Each path below is one point turned by a fixed rotation once a step. After each direction that follows a path, write how fast that rotation turns it, in deg/step (0 if it stays still).
Each turn is a multiple of 5 degrees from 10 to 175, or 0.
Each row of a path follows its step; steps can be skipped.
Path 1:
step 0: [-10 -23  -7  15 -22  21   6  -2   3  15  15  -3  17  -5 -14  15  28  -6
 -21 -15   8  29  -4 -14  28   1  11   4]
step 1: [  3  28  19  -1  -4   1  29  16 -30  -2   9   6  -2  14   1  23   4  -5
  -1   1   1  -2  -5 -23 -28 -23   8  28]
step 2: [ 17   7   8 -19   8 -34 -11   8 -13 -17 -17  11 -15 -16   6 -20  -4  35
  22   2 -15  22  -5  -5   3   4  18  -3]
step 3: [-18  -2  12  -1 -14  25  -1   6  25  21  -1  -7 -21   6  -3 -26 -24  19
 -11  10   8  20 -24   9  22   9 -17  -7]
step 4: [-16 -10 -10  -5  -4  -2  23  -1  -1  -5 -33 -12 -15   1 -16  23  -9 -20
  -5  -4   3 -18  10   5 -10 -19 -42  13]
step 5: [ 11 -22 -20  -2  -8 -19 -16  -8 -15   3  -2  12  23 -26   2  16  11 -24
  -4 -14 -21  37   8   5   9  -5   6   5]
step 6: [ -2  20  26   7   3  22  15   2 -17  22  21  19  19  11   8   8 -25  -1
 -16  19   0  18  -1  12  -3  -3  31   7]
step 7: [ -4  11   9 -19  -4 -26  25  -2   1 -23 -26  12 -17   2  -1 -12 -14  18
   8  22  -6 -29  20   1 -11  16  16   8]
step 8: [ -7 -11 -29 -10 -23 -18 -20  -2  33   9  11  -4 -14 -14  12 -38   6  -1
 -11  12   3  16   0   3   5  15 -16  -3]
step 9: [  2   9 -20  17  11  18  -3  11  -7  22   8 -11  -3   3  -9  14 -20 -26
 -17  12  27 -12   3  15 -12 -24 -29 -15]
step 10: [ 31  -5  -5  -4  11  -7  -8 -16 -15 -14 -18  16  11 -13 -15  21  -8 -30
  10 -17 -27 -25  11   1   3  10  13 -13]
step 11: [-11  -2  13   2   5  11 -17 -27  22   9  28   8  26   6  26  -9   2   5
  -8  -5 -24   8  -5   7  -4  19  31   9]
[ 2  3  1 -5 10 10  3  3 -5 12 -6  3  1 -9  4  2  1  1 10  4 16  3  6  4
 13  4  3 -9] -> 110
[ -7  -5  -8  -6  15 -11  -9  -4  -1   2   6  -7   5  -9  12  -8  -1   5
  -8  -5  -5   6  -2  -3   8  -4   3   3] -> 125
[  6   1  -8   4  -7  -1   8   8  -6  -4   9   1  -4  -4   9 -10 -10  14
   7  -6   5  -4  -1   5  -1   9  -3   9] -> 70
[  8  -1  -1   6   0  -1   6 -19  -3   9 -11  -9   9  -1   0  -3  -5  -1
  -1 -11   2   2  -8   3  -6   6  -9  -5] -> 65
[ -1   9   6  -3   2   3   7  -4  14   9  12  12   3   6   8   0  -5  -2
  -1  -6   6   0  -3  -2   0 -14  -9   3] -> 135
[  5  -4  -1   7  -4 -18  -4  -4   2  -3  -8  15   0  -1  -3   8   0  11
   0  -4   4  -7   5  -2  11  -5  -1  -6] -> 135
Path 2:
step 0: [-10  -5  26  -3   7   0  -9  29   1   8 -22  -7 -28   3  24  13 -29   1
   5  -3  -9  52   7  27  16  -3   4 -30]
step 1: [  6  -9 -32 -10 -16  -5   2  13  27  14 -35 -20 -26  27  -1  -4  -8 -21
  -5 -24   8  26  -5   7 -22 -15  -7 -34]
step 2: [ -4  19 -19  -8  -5  -4   9   0  18  47 -50 -24   6  14   0  -2  21 -16
 -15  12 -16   0   6  -7  21  -2  24 -11]
step 3: [-40  13  10 -29  16   0   2  21 -10   5 -30 -24  37  15  21   8   5  -9
  -6 -18  -7  35  -1 -15   7  17   8   2]
step 4: [  3 -23 -23 -16  -4  11  -4   4  -5 -14 -26   8   8   7  28  -5 -10 -35
   5 -31 -35  25   6 -20  17   6 -29  -7]
step 5: [  0 -23   2   5 -14 -20 -27   5   5  41 -23   5  -3   4  39  -6 -10  -6
   3  24 -23  18  12   7  22  -1 -23 -29]
step 6: [-23 -10 -10   1 -25 -25  -9   6   1  -6 -32 -35  10   9  33  -7   2  13
 -12  -5  24  17  14   1 -20  -8   1 -39]
step 7: [-11  17 -22   4 -24  20  13 -15  -3  -5 -54 -30  -2 -18   2 -16  -4  -6
  -6 -18  -9  12  28  -1  25 -21   9  -9]
step 8: [-39  21   7 -14   0  16 -11  16   3  28 -25  -1  18   5 -10  -9 -16   1
  21  -4 -11  42   0  10  29 -24 -16  -2]
step 9: [-13  -7 -21 -21 -24  -9  -2  26  11 -14 -20   6  35  35   0  -9  -3 -34
  20  -2  -9  12 -11  -3  -6 -22 -22 -23]
step 10: [  7   2  -5   1 -22  -3  18  23 -12   8 -27 -14  15   4  32 -16   6 -31
  13  36 -29 -15  16   3  22   6   4 -29]
step 11: [-25  -3  19   8   5   5  20  29 -19   2 -19 -32  -3   9  36  -3  -6  22
  28  -4  -6  27  19   4  -1  13   0 -32]
[  5   4   2  -7   9   9   7  -2 -11  -9  -2  -6   1  -2  10  -3  -3   0
   1  -5   3   6  13  15   3   3   5  12] -> 95
[ 3  7 18  3 -8 -2  0 -3 -4 17 -1  0 -2 -6  0  5 -7 -5 -5 10 -8 -3  4  3
 11  0  4  7] -> 135
[ -7  -8  13   0   2 -14   4   2   1  -4  -3   3   8  10   1  14  -2  10
   4  -3   4   8   1   3  -4  -8   6   5] -> 130
[  8 -11  14  13  -1   6 -11  -5  -2  -8  -6  -3  -4   8   6  -3  -5   8
   0  -1   1  -6   2   0   2  10  -3 -10] -> 60
[ -7   5  -4  11 -10  -1  -9  -1  -7  -9  -3  11   7  -8   2 -10  -5   4
  -4   5   8   1   0   4   4 -14  -3   3] -> 35
[ -1   2   4 -10  -2  14 -12  -1   5  -5   5   6  19   5  -7   6   5  -2
  -2  -5  -3  -1   0  -2  12   2   0   1] -> 70
[13 -3 -6 -5 -6 -4 -6 -1  5 11  2  2  6 15  4 -4  3 -4 -2  8  9 -6  4 15
 -7 -3 -3  2] -> 90
Path 3:
step 0: [ -9  10 -12  -7   0  -7  12 -11  55  38 -13  14  10  15  12  22  -3 -25
  -2  11  -7  24 -10 -12  -9  12  -9 -18]
step 1: [ 15  -1   6   0 -16  27  24  -2  38  35 -11  -6  -9  21   2 -24  -1 -16
 -14   2  -6   7  16   9  10 -16 -10 -41]
step 2: [  2  16 -16 -14  -2  10  -3  10   8  46 -14  19 -30  -5   3 -11   6   7
   0   5  23  17   3 -22 -16 -28   4 -39]
step 3: [-20  -9   1 -24  20   3  15 -11  23  22 -10 -14  -8 -12  22  11  11 -11
  -2 -28  27   7 -24 -13  -6 -12 -19 -40]
step 4: [ -3 -15  13 -31   9  16  -6  -6  13  14  -6 -16  21  22 -23   8   5 -13
 -20   3   4  25 -10  -7  -2 -39   6 -41]
step 5: [  7  18 -25 -29  12  29  18  11   1   5  -2  -7  -6  15   7  -3   1 -29
 -24  -2  26  37  -1   1 -27 -15  17  -7]
step 6: [ -8 -13  -2  -3 -14   6  37 -14   9 -15  -3   5 -17   5   6  16   8  -3
 -40  -4  22  24  -4 -24 -20   7  13 -38]
step 7: [ 14   5  -2 -11   2  -1  32 -18  16   8 -16  -7  -1 -13 -34  17  -1 -32
   6  18 -12  24 -20 -18 -21  -1  16 -35]
step 8: [ -6  12 -18   4  -2  35  27 -13  18  22  11 -22   1 -16  -6   7   4 -33
  -3   4  14   3  20  -3  10  -6  38 -30]
step 9: [ -6  -3  -6  -6  -3  16   7 -18   4  29   0  12  -8  17   3  17  45   2
  14   5  14  11  17   0 -26  10  33 -38]
step 10: [-16   8  13   3  13   6  29  15  14  22   6 -14 -20  -5   8   8  45 -17
   5  -3 -22  27 -24   7 -10  -2   3 -32]
step 11: [-42  -3 -27   5  -3   8  20  -7  15  15 -13  -4  10   1 -10   2  29  -9
 -11   6 -18  19   7  -7   2 -50  10 -18]
[  7  -4   1  -4  11  -3   6   3   2  -6   5   0   7   1  -7  -2  -2  -8
   4   6 -17   4   3   2  13  -6 -10 -10] -> 110
[ -5   2   1   7  -7  -3  13   8   3  -7  -7   9   7  10   1   0  -5  -6
 -14   1  -7   8  -1  -3  -7  -2  -3  12] -> 60
[  8  -3  -7 -10  -1  -3  -4  -8  -8 -19   3 -10   1   1  -1   0  -6  -5
 -11   5   7   5  -8  -5  -1   4   5   1] -> 40
[ -4  -4   3  -1  -8 -10 -13  -3   3  -2   1   8   3   0  -6   5  -2  10
   3   6  -1  13  13  -8  -1 -10   8  -3] -> 155
[  9   9  14   1  -2  -1  -7  15 -10   8   0  -1  -2   1  -7  -5  -1  -6
   4   7  -4   2 -13  -7  -5  -1   8  -1] -> 135
Path 4:
step 0: [ 26  24 -15   7  -6  -1 -10  18   5 -23  21 -33  -6  14 -14   2   1 -17
 -15 -17  23 -25  -9 -14  33  13 -13  16]
step 1: [  1  20   4  -1  11   6   4  -9 -12 -40  -7  28  -7  12 -21 -20  28  12
 -19  13  13  -7   8   9  46 -10   1   5]
step 2: [  5  26   6  10  -2  -3 -21 -17  -1  16 -25   3 -16  16  -9   1  38  20
  10  -1 -17 -44   0 -24  10  18  -7   9]
step 3: [ 35  13  -5   2 -12   1  -9  -1   2 -14  18 -12   1 -22 -16  11  19   5
  11  35  23  -9 -20  -7  16  35 -26  18]
step 4: [ -9  19   2 -29 -12 -16 -12  -5 -20 -16  -5  24 -27  31   6  -9  -1  -2
   2  35  17  -2  -1  24  26  21 -15  -1]
step 5: [  8   2  -7  11 -22 -16  -7  18 -41  26  -9  -6 -15  14  10  17  29  10
  11   4  15 -32  23  -5  12  -4  -5  22]
step 6: [ 43 -20   0 -11  22 -29   7  11 -12 -22   9  15   6   6  -5  18  17   3
  36   9  15   0 -11 -15  18  12  -3  19]
step 7: [ -4  14 -16  19  16 -36 -17  -4 -21 -18 -16  26 -32  -2  14 -23  -9  -1
  13  21  -5   7   7   2   4  28   9  20]
step 8: [ 17 -14  -5   7 -17 -27 -18  22   6  21 -21 -23 -14 -14  -3  -7  -8   3
  24  25  -4 -32  13  12  27  -7  14  20]
step 9: [ 21   8   2   4  11 -29 -14  25  19  -7  24  15  26   9  24  -7  20   0
  31   7  21  -1 -12  34  16   1  12   9]
step 10: [ -5  27  29  13  14 -36   6  14 -30   1   5  20 -34 -23  18  -8   6  -4
  12   9 -16 -13 -14  15   1  -8  12 -10]
step 11: [ 32  18 -19   4  -5 -36   7  18   5  29  -4 -15  -4   0   3 -17 -16 -25
   9   7   2 -27 -24 -27  10 -20   6   1]
[  2   0   0  -5  -2   1   7   2  -5  20  -9  -4   0  -1  -1  -4   4  -7
  -8   0 -13 -12   8  -1  -2   6   5   9] -> 125
[-15  -5   3   7  -1  -1   4   2  -9   0   3 -15  -6   2   3  -8  -1  13
   5  -8  -2  -6 -11   0  -1   6  -3   4] -> 135
[  0  -4  -4   9  11   5  -6  -4  10 -11 -10   0   2  -2  -9  -5  -3   6
   3  -4  -6  -2   9  -4   6   3  11  13] -> 60
Path 5:
step 0: [-13  34   8   5 -35  -4   5  -9   0  -9 -22  -8  -6  -9   5  26  11  -8
  -9   2  22  19  15   0 -26 -31   2 -20]
step 1: [ 23  16  -7 -16 -21  -9  13  19   0  -4  13  42  20  -5   3   6   4 -22
 -19 -10 -19  20 -12  -5  14  -4  26  19]
step 2: [ 32   0  33   7   1  19  11  25   0 -10  -6 -16  17  -5  35   8  26  13
 -15   4   9   0   1  13  -5  18 -22  10]
step 3: [ 22 -16   5  -3  -1  -2 -32  21  -5  -9  19 -16  -4 -17 -32  11  -5  18
  -1 -16  18  16  24 -15   9 -25   6  22]
step 4: [ 10  15  11  23 -13 -15  -1 -11  14   0 -12 -11 -11 -10   5  22  -4  -3
  17 -41  -7 -32  -5  18 -18   7  25  23]
step 5: [ -2  18 -30   6  12   4  16 -12  -6  28 -18 -26  14 -19   0   1  -3   3
 -14 -17  -4  42 -10  -7   9  -1  -5  27]
step 6: [  0  14  10 -15  -9   3 -12  -8 -10  19   5  25 -20 -20 -13   3  49  15
 -15 -16   6  -5 -30  11 -12  -8 -21  -3]
step 7: [-13  -4 -15  -1 -15  -1  23   8   1   1  30  -5   7  10   0  46  -1  15
 -29   6  -9   0  24  28  -4 -26  -3   6]
step 8: [ 22   1  10 -17  -8 -18  20   0  30 -31  -9  12   2 -21  13  25 -11  20
   9 -15  15  21 -25  -6  10  -7   4 -18]
step 9: [ 15  19  23   4  -6  -5 -10  -3  24  10  11 -17  20  22  18  -9  33 -18
 -14  -9  18  26  14  -4  -4 -22  22  11]
step 10: [ 27  -7  18  -6 -20 -14  -2  12 -23  -7   1  10 -22 -22   9 -11   0  -3
  -9 -31 -30  23  30  10   2  18 -10  18]
step 11: [ 35 -36   4  15  17  12   6   2  18  16 -10 -15 -12  -7 -13  29  20   4
  -5  14  -1  -6 -10  11   6   2   6  37]
[ -6  -5  -1   1  -3  -4 -12   1   0  -4   2  -2  -3  -2  -2 -17   7   1
 -10  -4  13   1   3   0 -15 -11  -1  -3] -> 115
[ 11  -8  10   0  -8   2   6  -3  -2 -16   1   4   1   2   6   0   7  -9
  -4  10  -5   9   6  -7  -1  -3  10  -6] -> 45
[  2   9   6   5  -2  -5  -4   1  -3 -12   2   8 -10  -8   5  -4  -1  11
   8  -6  -8   1  -9   2  -7  11  -5 -10] -> 170
[ -7  12  11   5  -1  -1 -15  -7  -5   1   1   8  -2   4  -3   6   8   2
   7   5   5   2   6  -8  11  -9  -4   5] -> 120
[  0   1   0   0  -7  -4  -1 -11   7   5  14   3   8  -1  -1   1   7   3
  -1   7   8  -6   2  -3  -7  20   7   6] -> 145
[ -4  -1  -5  -5  -2 -10 -10  -3  -6  -5   2 -13   2   0   2  -8  -3  -9
   1  15  -4 -10  -8   3  11   3  -2  -8] -> 0
Path 6:
step 0: [ 14  14  21 -45  -7  -5  28   4  18   0  27   7  16  15  -3  -7  16 -14
   3   4  19 -44 -23 -20  -2   6 -14 -18]
step 1: [ -7  24  12   2  41 -14 -12 -15  -5 -29  -9   4  11  -4   1  26 -14  12
  -8  25 -12  16  -3  -8  34 -46   0   1]
step 2: [  2  -4  13  29   0  19 -13  -7 -32  39  -4  26  -5 -22   8   1  -2  14
  -7   3 -10  34 -14  21 -10  42   1  15]
step 3: [ 14  -3 -25 -14 -75  -4   1   0  13   6  -8 -10 -20  17  30 -18   7  11
   8  -3  -4  -9  11  -8  -4  -6  -7   5]
step 4: [-17  -2 -25 -17  28 -18  24  34  24 -12  -1 -27   6   9 -24  22   8 -10
  -8   2  -6 -10  32  24   5  -3  23   7]
step 5: [ -9  -8  42  -5  27  20 -25  15 -23   6   5   3  -4  -6 -22   5   7 -12
  16 -24  38 -11 -15 -22  27  16  -4 -12]
step 6: [  5   4  -2  39 -13  -4 -15 -61   9 -21   8   3   5 -15  23 -17 -27  -8
  -2  -9  19   8  -2  -2  -4 -25  -3   6]
step 7: [-13  -7 -13  -5  -3  13  37  13  30  17  13  30  17   2   1   6  -2  14
 -28   5 -28  11 -19   6 -49  11  -8   4]
step 8: [  7   3  10 -31  -6   0 -21  24 -15  -5 -16 -19 -12  14   6  21   9  22
  22  20 -36 -13  16 -35   4  -5 -15 -32]
step 9: [ 11  10  -6  15  30 -38 -12  -3 -25 -10   4 -19 -21  -8  -6 -25  -7 -23
  20   6  -8  24  12  33  15  14  29   8]
step 10: [ 16 -28 -14   3 -25   7  24   9 -12  12 -12  37   2  -9 -17 -22  11 -12
  -1 -24  38  -6 -37   0  12   1  -8  17]
step 11: [-13  10  -4   8 -20   5   7 -23   7  -5  -5 -23  45   0   7  27   4  13
 -21  10   7 -48  17   3  -1 -36  -9  -3]
[  3  -1  -9  11  -2  -1 -11   3   3  -8  -4  10   2   1  12   3   0 -11
  -3   8  -3  -8  12  -7   8  -6   2  -6] -> 145
[ -8   5   9 -12   8  -7   0   6  11   0 -10  -3   3  -2  -3  -3  -4   5
   3  11  -4 -13   4  -9   0   5   7   3] -> 95
[  4  -1   4   7  -7   2 -13  -2  -6   7   2 -17   8   4  -6   2  -7  -3
  -6   8   1  -5  -1  -3   1  14  -7  -5] -> 120
[-12  -3   1  -1  -6   4  -6   2  13  -1   7  -3  -7  -1   3  14  -9   1
  -3 -14   8   5   8  -5   3   8   4   6] -> 40
[  2  -1  -3   5 -14   4   3  -3  14 -14  -6   2   3 -10  -2  -9   2  -2
   7   4   1   1  -7   5  -1  14  -4   6] -> 100
[  7 -10   8 -11  -6   0 -10   2   0  -4  -1   1 -11  -7   6   5  -1   2
 -12  12  -6   6  -3   8  -9  -3   6  -1] -> 65
[  8  -7  10   0  -3   2   8   6   5  11  -7  -6   1  -7  16   6  -1  -3
  11  -4   4  -1  -7  -3   5  -2  -3 -11] -> 140
Path 7:
step 0: [ 19 -10  25  22  -1  10 -37  20  -2 -19   3  -8  15  12 -13  17   0  13
  16 -28  13   8  21  10  10 -18  15 -27]
step 1: [  5 -12  -7   5  -4  15  -6  28  -8   1 -36   0   7  33  -4  -9  16  11
  37  29  -4  -3  -6  16 -10  29  23  -5]
step 2: [ -8  14 -11 -30  -6  21   9   1  14   6  23  -6 -12  -5  -6 -14 -15   9
 -10  39 -25 -15   1  11 -43   8  26  -3]
step 3: [ 10  14  16 -18 -45  21  16 -21 -19  -1  27 -22   3 -28  15  -3 -13  -3
 -16  -2   9  11  17  -9  18   0  16  -9]
step 4: [-11 -18  -3  19 -10  12  18   4   1   5 -24   7  -8 -14  18  20 -14 -12
  -3   5  44  34  22  24  23   3 -13  -4]
step 5: [  2  -2 -15  14  -7 -37  -8  -4  22  24 -21  -1  17  13   1   9  13 -17
 -14  22   6  -8  18  28 -28  -1 -32  11]
step 6: [ 14  27  23  20   4   3 -31  -9  25  11  14 -11  17  22  12 -23 -26 -15
  -6  -8  -4 -30   4  -9 -16 -21  -5  -2]
step 7: [-11  35  -1  21  -2   9  -5   2 -22 -31 -19   1   3   4  28 -25 -20   8
  23 -10   4 -17  -6 -16  22  25   3 -14]
step 8: [-34   3 -18  -5   3  -5   6  15  -4 -13 -15  21  -4 -38  15   7  -4  44
  10   0  -7   4 -12  14 -31   5 -15 -19]
step 9: [ 30   0  14 -16 -28 -21   5  19   6  25  16 -13  16 -22  -6   2   6  29
   1 -15 -23  30  -1  -5 -22 -10 -17  -3]
step 10: [ 16  -9  -2  14  -1  11   7  24   3  23   5 -32 -13  34  10   5 -28  -1
   2 -19  10  39  -9 -20   8   3  14  14]
step 11: [-32  -9 -50   6  -3 -13  15   8 -10   7  -9 -18 -15  27 -12   1   1 -18
 -15  -7  15 -18  15 -12 -11  31  12 -10]
[  3   3  -4   1  -4  -3  -6   6  14   3  -9 -10   2   4  -3  16   5   3
 -11  -9   1   5  -1   6  10  -4   0   7] -> 70
[ -4  10   4   4  -1   3  13  -6   4   3  -5  -6 -18  -3   3   0   4   4
  -3  -3  -4 -17   0  -3   4   0   7  -8] -> 80
[ -6   3 -15   7  14  -1   9   3  -4  -6  -6  -2  -4   4   2   8  -1   4
   1  16  -2   3   2   3   0   9  -5   7] -> 115
[  3   4 -12 -15   4   5  -4  -3   5  -4   0  -6   3   1   4  -4 -14 -10
  -5  -3   2  -7  -7 -10   0  10   7   3] -> 85
[  6   7   0   3   7   0  -5   1 -13   1  -3 -12   0  -4   5   1  -5  -4
   9   1  -1   6  10  -8  11 -16   8   0] -> 110
[ -7 -11   1   0   8  -7   6 -12   1  10   4  -7   0   5   6   1  -4 -13
  -2  -9  -6   5  11   7   4   6  -5  -4] -> 55
